The rows below fall into families. The same turns and mirrors carry the whole set onto itself and the rows of a family onto each other. For each named row, which other rows are in its family? Write them in the order they are listed.
These 18 rows form 3 families of 6 rows each.
Mogi: [ 0.07 -1.88 -0.63 -1.73  1.98 -0.23  0.75  2.47  2.68 -2.52 -3.06  2.33
 -0.43 -3.43 -4.18  1.75 -4.24  1.60 -0.60 -0.93  1.72  2.56]
mife: [-0.39 -2.92 -4.04  0.10  2.20 -0.47 -1.66 -0.21  0.68  1.04 -3.35  3.06
 -1.71  4.57  2.11  1.98  1.58 -3.57  0.00  0.53 -2.77  2.70]
Non: [ 3.00 -0.06 -2.02  0.58  0.75  0.97 -1.50  1.27  1.19  3.92  0.26 -2.82
  3.66  3.14  0.37 -1.99 -1.13  3.37  0.69 -3.96  0.78  0.68]
vavu: [ 0.18 -0.75 -3.98  0.13  1.83 -0.23 -0.93  1.53  0.96  2.11 -1.53  3.76
 -3.12  3.27  3.73  2.73  4.12 -1.42  0.11  0.15 -3.78  0.88]
Pemak: [-1.55 -0.73  0.56  1.50 -0.17 -3.28  0.47 -0.10 -3.30  2.41 -2.05  4.61
  0.46  1.46  1.99  3.16  3.96 -1.72  0.28  2.49 -3.82  1.68]
Bev: [ 1.79  0.85 -2.28 -1.61  0.20  1.93 -1.64 -0.13  1.76  1.89  0.98 -3.59
  1.55  3.16 -0.45 -2.16 -0.47  5.11 -2.09 -3.85  0.94  0.11]
rusu: [-3.47  2.81  0.15  0.03 -2.19  1.57 -2.11 -3.05 -1.15  2.70 -0.06 -3.78
  2.03  3.71 -3.25 -1.69  1.34  1.75 -0.73 -1.18  1.36 -0.82]
Vizav: [-2.37  4.28  1.07  0.35 -3.63  1.51 -1.66 -3.06 -1.62  2.03  0.78 -2.75
  1.51  2.67 -2.54 -2.36  2.72  2.35 -0.63 -1.21  1.70  0.10]
kuvol: [ 0.26 -2.82  0.39 -1.75  2.72 -0.09  1.66  1.95  5.41 -3.44 -3.03  1.28
 -1.11 -3.00 -4.47  0.55 -1.45 -0.18 -0.45  0.47  0.53 -0.16]
pez: [-3.34  1.03 -2.11  0.60  2.06 -3.35  1.70  0.17 -3.79  2.40 -0.21  2.37
 -0.30  0.25  1.60  3.82  4.15  0.52 -0.99  2.72 -3.21  0.44]
Kot: [-1.84  0.70 -0.34  1.02  1.21 -3.36  0.96 -1.12 -3.65  1.92  0.62  2.64
 -0.07 -0.44  0.94  2.78  5.61 -0.51 -0.73  1.75 -3.88  0.25]
nolo: [ 0.30 -1.80  3.15  0.39 -0.75 -0.84  2.44  0.46  0.30 -2.65 -2.59  0.21
  2.41 -2.49 -5.49  0.38 -0.22 -0.25  1.50  3.22  3.74  0.97]
zato: [ 0.73 -1.69  2.69  0.76 -0.37 -0.58  4.36  0.73  1.77 -1.74 -2.39  1.38
  3.28 -1.38 -4.38  1.58  1.15 -0.31  1.21  2.04  3.67 -3.24]
Luk: [ 1.93 -0.67 -4.00 -0.60  1.99 -1.29 -1.35 -0.09  1.93  0.52 -3.04  3.49
 -2.57  4.05  2.91  0.65  1.93 -3.16 -0.06 -0.13 -2.99  2.85]
Kom: [ 1.57 -1.88 -0.14 -2.33  1.17 -0.08 -0.08  2.06  4.50 -3.97 -2.65  2.39
 -0.04 -3.96 -2.45  0.39 -3.17  1.16 -0.75 -0.78  0.15  2.63]
Barev: [ 1.10 -1.09  4.30  0.48 -0.57 -0.65  3.48 -0.25  0.72 -2.54 -1.77  0.87
  2.38 -1.67 -4.31  0.56  2.56  0.26 -0.54  3.49  3.19 -2.08]
dofa: [ 4.63  0.85 -2.78 -0.76  0.55  1.45 -3.39  1.49  1.31  2.36  0.90 -2.61
  2.63  2.43  0.52 -1.94 -1.06  3.71  0.17 -3.40  1.22  1.40]
Tosak: [-0.59  3.17  0.13 -0.63 -2.20  0.00 -1.25 -3.11 -3.30  3.71  0.59 -2.31
  2.68  3.56 -2.13 -2.45  0.47  3.51  0.34 -2.17  1.57  1.19]

Which other rows belong to the same family as Pemak? vavu, Bev, kuvol, nolo, Tosak
Which other rows belong to the same family as mife? Mogi, Non, rusu, pez, zato

